Here are the same points, seen from different sides; a view may also be mirrored.
A view may leave some points out, and in a few views one point is out of place. Which views, in the order they come, and which point in each? Write none if none.

Scene 1 (6 views)
In the rows, 128 means zero.
panel a:
  k663 194, 155, 106, 138, 79, 126, 112, 150
  k17 187, 152, 108, 136, 77, 134, 112, 144
  k6 199, 163, 99, 139, 80, 119, 117, 165
  k238 187, 173, 94, 133, 77, 131, 127, 171
  k537 188, 162, 95, 147, 77, 135, 113, 161
  k139 209, 160, 106, 129, 89, 107, 124, 168
  k612 193, 147, 106, 149, 79, 130, 102, 146
  k494 192, 183, 95, 126, 69, 120, 127, 168
  k993 193, 169, 100, 131, 77, 123, 123, 164
  k534 190, 169, 94, 143, 71, 129, 115, 164
  k535 204, 163, 105, 132, 81, 112, 117, 161
panel b:
  k494 138, 132, 123, 140, 141, 116, 123, 104
  k535 135, 137, 141, 122, 135, 127, 127, 120
  k537 142, 138, 137, 120, 150, 106, 147, 115
  k17 133, 133, 152, 127, 143, 103, 147, 132
  k139 135, 138, 133, 119, 130, 137, 125, 124
  k993 137, 134, 131, 131, 140, 116, 132, 116
  k6 137, 138, 135, 120, 143, 121, 134, 115
  k795 137, 138, 146, 125, 143, 120, 123, 108
  k238 139, 134, 119, 133, 143, 112, 138, 112
  k471 140, 134, 145, 135, 151, 107, 126, 99
  k534 140, 136, 134, 125, 149, 108, 139, 108
  k627 129, 141, 152, 103, 122, 145, 129, 146
  k663 135, 133, 142, 127, 145, 106, 144, 123
panel c:
  k139 114, 95, 70, 78, 108, 146, 192, 126
  k238 105, 108, 73, 107, 115, 131, 185, 113
  k795 119, 98, 75, 97, 128, 152, 194, 120
  k535 115, 96, 76, 84, 120, 146, 193, 124
  k537 104, 92, 87, 107, 127, 129, 187, 114
  k17 109, 101, 100, 88, 136, 127, 188, 119
  k494 112, 116, 66, 106, 116, 144, 187, 114
  k534 108, 98, 79, 108, 126, 137, 188, 113
  k6 110, 93, 76, 96, 121, 140, 191, 120
  k627 116, 80, 83, 51, 112, 145, 196, 136
  k612 108, 84, 101, 90, 139, 131, 192, 120
  k471 118, 107, 78, 113, 138, 150, 192, 112
panel d:
  k795 164, 113, 128, 147, 128, 119, 96, 91
  k238 163, 127, 145, 136, 128, 103, 89, 78
  k534 166, 120, 146, 138, 135, 113, 86, 89
  k139 171, 123, 120, 133, 120, 107, 112, 89
  k471 157, 109, 140, 154, 132, 121, 83, 86
  k494 157, 123, 133, 147, 125, 105, 88, 73
  k627 183, 117, 115, 122, 114, 114, 133, 110
  k663 170, 113, 149, 134, 124, 117, 102, 101
panel e:
  k494 136, 110, 104, 117, 164, 137, 121, 131
  k612 138, 142, 135, 122, 140, 115, 130, 120
  k17 134, 139, 127, 113, 150, 117, 135, 115
  k139 145, 112, 117, 109, 133, 145, 127, 122
  k627 150, 119, 132, 102, 108, 144, 138, 110
  k663 138, 133, 125, 115, 145, 123, 131, 119
  k471 133, 117, 114, 136, 162, 124, 128, 136
  k537 138, 136, 125, 119, 155, 123, 114, 129
  k238 138, 122, 111, 110, 165, 133, 113, 128
  k534 137, 127, 119, 122, 159, 126, 115, 131
  k993 138, 120, 113, 112, 155, 134, 123, 126
  k6 142, 122, 120, 117, 145, 133, 120, 127
  k795 139, 114, 117, 129, 146, 132, 130, 131
  k535 142, 116, 118, 116, 139, 137, 130, 123
panel f:
  k537 162, 141, 147, 119, 104, 148, 185, 128
  k139 168, 124, 161, 116, 139, 145, 171, 122
  k663 155, 133, 148, 128, 111, 146, 174, 120
  k535 163, 124, 154, 120, 127, 146, 170, 127
  k795 165, 121, 149, 122, 117, 148, 168, 139
  k238 174, 134, 156, 116, 113, 164, 189, 129
  k612 147, 139, 143, 130, 103, 135, 172, 119
  k494 178, 122, 156, 119, 118, 169, 182, 137
  k17 149, 136, 147, 133, 105, 150, 176, 112
  k627 153, 125, 159, 121, 149, 123, 158, 106
  k6 166, 131, 153, 117, 119, 147, 177, 129
  k471 167, 122, 145, 126, 101, 160, 173, 146
Views with a point moved: panel b
  out of place in panel b: k663
